In the rows, 128 means zero.
The same turns and mirrors carry the whole set onto itself, and each row onto the other rows of its family. Which rows share a family with each named row? Give them in list order.
These 36 rows form 6 families of 6 rows each.
K_11: [120  92 111 104 169 128 106 102 101 128 134]
K_920: [134 100 115  99 151 150  89 112 121 117 131]
K_370: [145 133 149  90 142 120 118 152  99 124 135]
K_991: [113  96 119 143 121 115 140  96 124 165 127]
K_258: [133 119 139  93 150 123 108 161 109 122 125]
K_197: [134 150 131 117 140 140 135 160 115 150 123]
K_967: [130  87 107 120 159 150 105 117 108 128 110]
K_269: [124 120 145  89 141 107 111 158 114 126 135]
K_74: [123 109 119 146 116 110 135  98 101 167 115]
K_285: [129 156 124 134 152 130 123 150 139 128 131]
K_8: [129 107 129 112 160 113 114 160 104 128 155]
K_441: [142 102 113 103 158 152 103 115 112 116 149]
K_220: [123 125 148 156 118  98 135 117 108 148 148]
K_613: [124 126 144 161 131 104 140 124 124 164 144]
K_201: [116 129 135 160 128 103 142 124 134 143 145]
K_447: [157 103 129 112 131 139 113  75 132 139 119]
K_255: [130  90 135 144 119 110 135  90 107 156 116]
K_196: [130 104 121 148 123 101 130  86 115 165 123]
K_588: [137 114 140 135 129 110 136  96 120 166  93]
K_298: [145 122 160 149 141  98 126 111 142 153 143]
K_501: [163 102 132 103 145 101  97  89 120 134 130]
K_168: [145 150 133 127 130 118 140 161 124 138 123]
K_33: [133 145 142 119 145 120 138 164 127 151 126]
K_221: [134 117 149 112 156  99 103 150 126 113 139]
K_633: [133 116 128  83 158 115 123 151 105 121 130]
K_224: [121 123 149 150 124 104 130 113 135 159 155]
K_619: [125 137 125 109 132 118 142 164 128 145 117]
K_94: [136 106 101  94 145 155 106 107 129 129 135]
K_127: [157 107 127  97 125 126  95  82 127 140 134]
K_369: [154 107 137 117 126 142  97  79 115 129 138]
K_208: [141 113 105 153 131 117 135 105 112 162 101]
K_986: [125 100 110 110 146 161  97 109 108 125 132]
K_610: [157 103 116 116 130 132  96  77 118 140 126]
K_307: [164  86 136 102 131 125 104  99 113 144 108]
K_946: [137 135 119 133 164 142 138 158 121 148 123]
K_157: [149 132 135 164 121 114 123 121 142 149 142]

Which other rows belong to the same family as K_285? K_11, K_8, K_588, K_307, K_157
Which other rows belong to the same family as K_221? K_967, K_298, K_501, K_208, K_946
Which other rows belong to the same family as K_610? K_920, K_258, K_613, K_196, K_33
Which other rows belong to the same family as K_441? K_201, K_447, K_255, K_168, K_633

The same turns and mirrors carry the whole set onto itself, and each row onto the other rows of its family. Which rows share a family with each named row? Give them in list order.
These 16 rows form 4 families of 4 rows each.
K_62: [131 111 119 124 135 134 120 122 125 160 134 115 103 161 115  68 117]
K_569: [124 104 141 143  99  98 125 131 141 168 128 110 109 145 154 116 106]
K_275: [136 134 126 143 140 101 144 108 111 129 165 109 168 120 135 127 145]
K_761: [134 115 128 180 131 111 127 143 113 109 128  98 149 147 154 138 128]
K_453: [112 137 109 131 171 143 110 135 100 128 127 111 115 164 119 109 142]
K_303: [118 123 141 128 133 103 147 117 146 174 160 129 145 110 131 114 126]
K_981: [126 146 116 115 140 100 141  99 109 142 153 119 148 119 120 145 145]
K_517: [136 109 130 140 110 131 130 111 154 121  89 123 144 121 126  87  96]
K_874: [131 121 123 138 143 115 157 116 149 155 148 138 157 108 102 122 121]
K_134: [140 107 112 138 142 142 126 124 127 145 130 118 115 158 102  67 114]
K_584: [114 131 120 144 168 140 109 141  99 125 137 104 124 164 136  97 143]
K_989: [114 138 110 126 129 106 118 125 111 137 107 115 108 148 129 171 128]
K_721: [107 148 121 124 139 130 111 116 117 100  83 115 140 128 140 139 128]
K_4: [121 118 139 115 101 120 119 106 150 143  91 121 122 125 141  93 100]
K_381: [147 103 105 158 119 121 144 129 147 135 103 128 130 138  96 132  97]
K_470: [108 139 141 141 133 123 108 124 116 100 100 102 148 130 169 120 131]

Which other rows belong to the same family as K_453? K_62, K_134, K_584
Which other rows belong to the same family as K_4? K_517, K_721, K_470
Which other rows belong to the same family as K_874? K_275, K_303, K_981

The same turns and mirrors carry the whole set onto itself, and each row onto the other rows of its family. Which rows share a family with each named row? Give them in list order.
These 30 rows form 6 families of 5 rows each.
K_829: [136 172 167 101 104 104 131  86 147 144 101 112 178 138 150 150 135  60
  87 101 142 133 117]
K_617: [145 175 145 114 122 114 167  94 161 138  96 119 159 144 155 163 103  65
  73 104 134 152 141]
K_225: [142 141 128 112  86 123 140  90 154 109 107 111 163 165 119 154 181  95
 109  88 114 129 105]
K_12: [153 188 155 130 107  99 137  63 152  76  94 139 160 154 142 133 145  76
  90 105 157 123 131]
K_948: [160 134 109 118  85 132 187 106 171 107  94 116 159 164 117 145 154 109
 114  89 103 146 139]
K_880: [129 145 133 105  88 129 161 122 156 139  67 124 136 136 115  85 115 103
 113 132 111 130 153]
K_430: [137 161 122 118 160 124 133  76 151 114  89 130 166 120 146 134 155 103
 100  90  91 152 155]
K_153: [146 158 127 110 126 125 160  84 145 132  76 123 192 116 123  98 165 114
 130  91  97 142 163]
K_875: [154 153 177  87  98 102 152 102 161 131 102 120 193 109 162 130 130  70
 108  97 120 143 141]
K_912: [113 175 121 108 114 105 142  63 155 114 109 129 147 179 120 111 126  82
 127  88 138 109 111]
K_214: [165 171 168 112  98  91 144  72 160  67  98 140 178 129 153 113 151  83
 112  96 140 123 140]
K_518: [156 172 144 109  93 115 195  97 155 157  82 107 177 144 132 132 109  82
  94  97 143 142 153]
K_206: [154 127 133 105  95 128 149 111 176  86 106 137 174 146 141 154 164  90
 125 108  88 150 130]
K_548: [118 139 154  96 105 114 110 111 153 121  92 121 130 120 140 101 137  92
 100 116 103 124 127]
K_140: [130 179 112 132 136 129 149  67 133 147  73 119 169 148 109 123 164 105
 103  97 122 136 145]
K_363: [116 166 135  98 106 115 140  82 169 103 102 163 178 165 128 100 121  68
 161 130 123 118 128]
K_306: [124 170 136 116 134 129 116  78 140 132  80 147 193 131 127 120 174  86
 126 128 108 140 141]
K_491: [152 166 163 101  87 119 172 108 161 148  82 137 201 133 142 128 115  62
 119 134 132 148 151]
K_193: [111 153 136 111 115 119 119 104 149 129  87 118 112 142 130 117 125  91
  81 118 116 126 125]
K_776: [171 184 144 130  87 106 189  75 160  89  75 137 173 153 125 107 130  92
 111 110 156 126 159]
K_769: [143 150 111 128 105 140 152 101 170 101  97 138 152 179 124 175 151  82
 103 124 108 150 123]
K_192: [147 143 126 115  71 137 161 107 164 117  89 139 186 171 108 142 168  87
 137 131 112 137 126]
K_561: [128 150 134  91 130 100 142  81 177  80 122 140 152 143 153 109 116  87
 136  79 103 125 132]
K_322: [123 138 152  95  91 122 131 124 157 126  79 134 148 120 130  88 129  92
 120 139 100 130 143]
K_851: [124 170 110 113 132 120 168  84 179  95 101 156 145 173 136 122  91  79
 130 114 116 136 145]
K_785: [168 175 163 119  87 106 162  83 166  75  81 159 189 138 141 108 136  79
 127 128 144 132 157]
K_833: [165 186 137 137 112 106 174  71 163  76  84 141 150 157 141 133 121  85
  86 103 151 137 155]
K_958: [122 152 122 115 112 128 154 114 157 134  74 120 112 145 122 109 107 100
  86 124 113 136 147]
K_693: [137 157 120  96 101 108 184  81 168 108 100 128 164 159 119  84 113 102
 151  81 121 117 144]
K_53: [138 173 112 130 146 142 160  90 153 130  69 151 179 136 127 127 141  96
 118 132  99 158 172]

Which other rows belong to the same family as K_548? K_880, K_193, K_322, K_958
Which other rows belong to the same family as K_12? K_214, K_776, K_785, K_833
Which other rows belong to the same family as K_829? K_617, K_875, K_518, K_491
Which other rows belong to the same family as K_561? K_912, K_363, K_851, K_693
Which other rows belong to the same family as K_306? K_430, K_153, K_140, K_53

The same turns and mirrors carry the whole set onto itself, and each row onto the other rows of its family. Which rows share a family with each named row? Give them in list order.
These 30 rows form 5 families of 6 rows each.
K_522: [142 169 144  64 167 145 117 135 160 127 142 140 137 152 125 119]
K_231: [148 166 120  74 176 127 115 115 151 125 143 119 150 145 124 125]
K_456: [160 166 138  80 168 123 115 147 150 114 132 147 144 127 120 131]
K_410: [130 125 126  91 146 118  84 148  73 171 167 139 121 115 131  87]
K_110: [118 116 117  97 151 128 101 145  80 157 165 149 105 117 157  87]
K_156: [152 171 132  82 182 136 111 104 145 116 145 128 144 132 112 111]
K_526: [157 171 138  81 170 126 113 145 148 111 131 148 141 119 117 130]
K_472: [164 165 142  83 168 126 114 145 150 111 133 150 141 125 115 126]
K_973: [131 122 115 107 156 117 108 154  85 172 158 129 120  96 135 110]
K_667: [148 169 150  69 170 147 114 130 157 124 144 146 132 148 118 109]
K_550: [110 148 128 113 137 105  92 153  80 156 151 139 111 115 141  97]
K_129: [128 165 124  60 175 132 115 105 151 121 132 159 124 145 126 104]
K_938: [137 154 130  64 172 129 117 106 153 121 136 162 122 153 125  99]
K_35: [128 133 127  93 149 123  81 143  70 169 166 142 119 106 126  83]
K_592: [130 134 120 112 163 127 101 144  80 164 157 137 116  81 124 101]
K_796: [163 153 136  82 173 128 116 111 153 121 149 126 145 150 117 110]
K_678: [119 139 137 118 134 102  93 154  82 154 154 142 107 121 138  89]
K_837: [116 116 118 104 169 114 101 127  88 168 183 135 136 114 128  88]
K_740: [143 113 129 117 156 121 106 149  86 165 162 138 114  97 125  94]
K_334: [119 123 121 101 156 132  98 138  76 152 165 154 102 109 150  80]
K_923: [139 159 148  72 156 127  96 123 151 106 129 132 134 153 138 117]
K_781: [114 122 118 105 171 118 100 123  85 165 183 135 135 108 124  86]
K_593: [141 164 153  76 160 133  95 116 148 101 130 139 131 147 132 108]
K_239: [112 121 115 101 171 115 101 127  85 168 182 133 138 110 128  90]
K_350: [123 133 120  87 148 120  83 148  71 174 165 137 123 108 131  91]
K_623: [109 128 112  95 156 132  98 142  76 155 164 149 105 107 155  90]
K_849: [131 170 144  71 161 131  94 118 147 104 127 133 134 142 135 118]
K_866: [139 179 142  66 172 150 112 130 155 125 140 144 136 142 121 116]
K_336: [131 156 121  59 171 126 119 112 155 126 135 156 126 156 132 109]
K_418: [115 149 135 118 140 109  88 147  78 150 153 145 107 109 133  87]

Which other rows belong to the same family as K_456? K_526, K_472, K_837, K_781, K_239
Which other rows belong to the same family as K_923? K_110, K_334, K_593, K_623, K_849
Which other rows belong to the same family as K_231? K_156, K_973, K_592, K_796, K_740
Which other rows belong to the same family as K_866? K_522, K_410, K_667, K_35, K_350

The same turns and mirrors carry the whole set onto itself, and each row onto the other rows of its family. Which rows share a family with each named row? Give them in list order.
These 40 rows form 5 families of 8 rows each.
K_324: [109 159 106  89  94 140 104  74 130 128 126 124 167 133 147 153 120 108
 153 129 171 124 119 140 172 119 108]
K_359: [114 163 132 160 106 141 110  56  92 120 131 172 152 108 133 148  81 140
 145 119 171 133 128 134 125 110 123]
K_580: [158 145 143 135 116 108 119  83  56 103 132 175 161 117 166 134 124 149
 129 120 149 164 121 116 116 134 132]
K_831: [129 153 105  93 106 155 112  94 149 126 144 132 157 148 149 128 116 122
 148 124 180 143 115 141 168 110 118]
K_540: [159 135 101 118  83 102 109 112 100 101 154 128 167 138 133 145 137  94
 155 136 138 162  97 125 145 127  95]
K_862: [109 159 137 121 114 117 138 107 123 100 142 157 168 107 173 116  92 143
 134 111 132 126 132 102 102 130  81]
K_172: [139 148 114  86 114 110 134 107 112  97 157 130 189 116 126 111 115 115
 132 139 181 119 146 120 158 159 125]
K_465: [111 156 107 115  92  96 129 134  90 100 127 122 166 139 127 103 101 114
 150 177 180 166 114 127 142 152 130]
K_313: [131 154 102  87 102 148 111  98 127 119 150 125 166 154 145 157 106 122
 139 128 166 114 120 144 162 115 106]
K_272: [157 145  96 107  74 105  93 115 104 110 137 110 167 152 128 129 117 102
 135 120 151 159  97 124 128 126 118]
K_658: [102 148 137 138 112 109 145  93 104 115 135 139 176  96 160 134  92 130
 125 110 154 139 147 105  92 118  80]
K_677: [150 147 154 134 114 116 102  79  69 123 107 176 144 120 164 142 132 110
 148 116 148 168 116 122 124 116 133]
K_513: [125 170 119 149 128 154 112  74  95 122 143 160 149 109 163 151  68 133
 137 108 160 149 127 116 129 109 136]
K_191: [ 99 148 134 109 121  97 132 107  78 126 106 172 119 118 184 103 101 132
 124 141 168 154 111 145 122 130 108]
K_639: [128 172 123 143 119 149 122  45 105 120 130 175 159 102 143 148  91 124
 137 117 158 148 124 105 118 120 128]
K_508: [ 91 140 133 130 130  99 139 105  97 131 118 185 131 118 178 124 109 135
 148 138 165 170 102 129 112 111 110]
K_821: [105 165 106 123  95  96 107 123 110 108 148 117 138 130 126 112  99  91
 151 171 192 144 120 147 139 136 125]
K_852: [117 169 125 140  89 149 103  62 108 116 136 169 147 128 161 126  70 138
 135 114 173 146 125 121 120  98 134]
K_149: [160 136 146 138 113  98 117  77  67 100 122 182 147 126 162 150 123 131
 150 129 147 151 108 108 136 130 128]
K_547: [163 146 136 140 106 124 123 105  70 122 105 174 156 123 158 143 127 142
 140 120 145 164 112 113 120 117 144]
K_618: [123 160 130  86 125 121 127 125 128  99 147 133 190 107 149 119 112 121
 144 150 168 122 142 125 158 164 124]
K_830: [112 144 124 141 115 106 140  87 120 113 142 156 155  73 168 122  81 130
 128 113 171 135 130 108  99 132  88]
K_137: [116 137 111  85 106 119 154 110 120 110 132 133 189 116 135 126 112 107
 148 142 184 112 143 117 139 163 125]
K_603: [103 139 105 127  97  99 122 123  87  99 143 114 146 132 142 104  99  88
 157 156 197 153 109 129 143 155 131]
K_723: [107 147 105 119  85 101 124 120  93 113 149 128 158 113 143 117  93  82
 144 176 203 175 122 140 135 129 118]
K_494: [147 145  82 123  69 113  90 111  93 101 141 109 163 149 148 132 117 120
 141 141 149 158 111 139 154 122 123]
K_478: [134 153 136 126 127 117 133 103 114 111 134 156 163  96 166 129  64 136
 125 126 159 137 134 108  96 133  69]
K_557: [152 142 117 102  63 109 103 112 105 100 138 115 178 144 132 123 131  91
 126 136 147 153 116 131 148 122 103]
K_171: [156 141 108 127  76 123  87  99  94  94 133 110 165 153 138 126 133 100
 150 143 155 149 110 134 143 135  94]
K_503: [110 146 130  74 119 108 134 123 126 113 134 132 186 130 136 123  87 116
 154 142 183 125 147 132 155 150 118]
K_626: [124 150 130 106 130 107 137 110 124 109 149 121 199 107 120 144 118 113
 140 148 181 126 151 120 136 152 124]
K_36: [127 144 107  99 112 142 114  76 121 134 142 141 157 127 128 147 119 116
 146 126 183 141 117 165 182 117 112]
K_612: [109 154  88  92 111 135 114  92 136 129 140 141 157 144 137 133 125  99
 153 139 167 134 117 142 175 109 126]
K_116: [113 173 128 152 116 131 103  63 101 120 143 168 133 117 158 158  75 137
 142 127 163 148 124 134 104 109 125]
K_663: [155 154 141 132 112  96 104  90  74 104 111 163 151 144 154 137 121 137
 131 126 141 146 113 103 105 131 150]
K_176: [110 164  99 108  93 102 106 131  88 113 131 131 152 119 133 110  89  93
 138 175 182 152 111 150 130 154 132]
K_401: [107 134 129 123 119  96 150 101  83 125 117 168 123 120 193 126 111 113
 138 148 174 169 115 121 114 113  93]
K_990: [111 150 145 122 114  84 128 122  91 134  99 166 130 105 176 126  99 134
 140 138 172 169  93 124 119 116  97]
K_546: [119 138 151 136 116  97 134 119  83 121 122 164 124 106 178 121 124 115
 132 136 175 153  97 127 100 122  87]
K_106: [123 141 154 119 101 110 139  90 111 109 136 164 176 102 165 136  82 138
 116 109 148 149 129 112  93 122  80]

Which other rows belong to the same family as K_540? K_862, K_191, K_852, K_723, K_626, K_36, K_663
Which other rows belong to the same family as K_149? K_359, K_831, K_272, K_658, K_618, K_176, K_401
Which other rows belong to the same family as K_546? K_465, K_313, K_677, K_639, K_830, K_494, K_503

The same turns and mirrors carry the whole set onto itself, and each row onto the other rows of its family. Which rows share a family with each named row? Give them in list order.
These 32 rows form 4 families of 8 rows each.
K_188: [111 139 137 153 149 135 112 132 109 130 181 113]
K_462: [162 118 159 119 133 144 116 121 135 116 159 115]
K_519: [124 121 132 149 151 121 147 158  91 133 178 143]
K_850: [161 116 107 145 144 126 156 134 149 106 114 150]
K_27: [136 131 117 163 163 126 133 169 105 118 172 153]
K_24: [124 114 109 164 153 115 158 169  98 111 124 122]
K_443: [136 125 131 134 128 138 126  99 154 117 126 107]
K_425: [179 117 142 134 146 149 112 132 148 112 151 136]
K_143: [153 109 147 149 142 142  94 171 113 113 144 111]
K_773: [ 97 137 103 163 144 114 153 133 115 122 139 127]
K_809: [157 144 134 146 149 142  92 155 136  96 155 127]
K_9: [161  84 126 142 139 130 158 138 128 122 111 123]
K_280: [145 146 137 151 168 138 117 148 112 107 186 125]
K_145: [167 106 156 132 146 148 118 131 126 112 145  93]
K_177: [138 110 119 148 157 120 181 129 111 110 125 103]
K_932: [155  97 125 130 124 124 157 131 139 124 117 148]
K_195: [120 109 114 149 141 122 170 108 126 140 139 133]
K_881: [130 108 112 146 121 126 141 121 149 129 109 138]
K_102: [144 127 145 138 129 137  88 167 123 113 154 132]
K_271: [169 131 127 132 148 138 140 113 156  95 129 121]
K_316: [121 137 135 150 129 139  83 143 132 120 150 118]
K_666: [151 131 132 124 123 130 127 125 152  94 113 114]
K_65: [129 135 139 155 159 132 117 162  96 102 159  91]
K_607: [119 154 139 142 150 126 117 152 103 102 174 109]
K_75: [127 145 101 162 166 115 162 150 113 100 149 138]
K_29: [132 107 133 159 163 127 147 163  84 127 165 118]
K_166: [145 109 146 137 126 147 101 119 143 137 150 124]
K_482: [158 112 132 137 136 135 129 136 140  96 104  97]
K_551: [105 122 119 165 143 124 128 153 104 143 163 143]
K_58: [131 124 118 135 146 115 186 116 120 113 137 124]
K_211: [149 118 109 149 163 122 182 127 125 117 146 147]
K_987: [112 133 105 154 141 107 158 162 107 110 132 141]

Which other rows belong to the same family as K_280? K_850, K_27, K_425, K_809, K_271, K_75, K_211
Which other rows belong to the same family as K_316? K_188, K_443, K_773, K_195, K_881, K_166, K_551
Which other rows belong to the same family as K_143? K_24, K_9, K_145, K_177, K_65, K_29, K_482

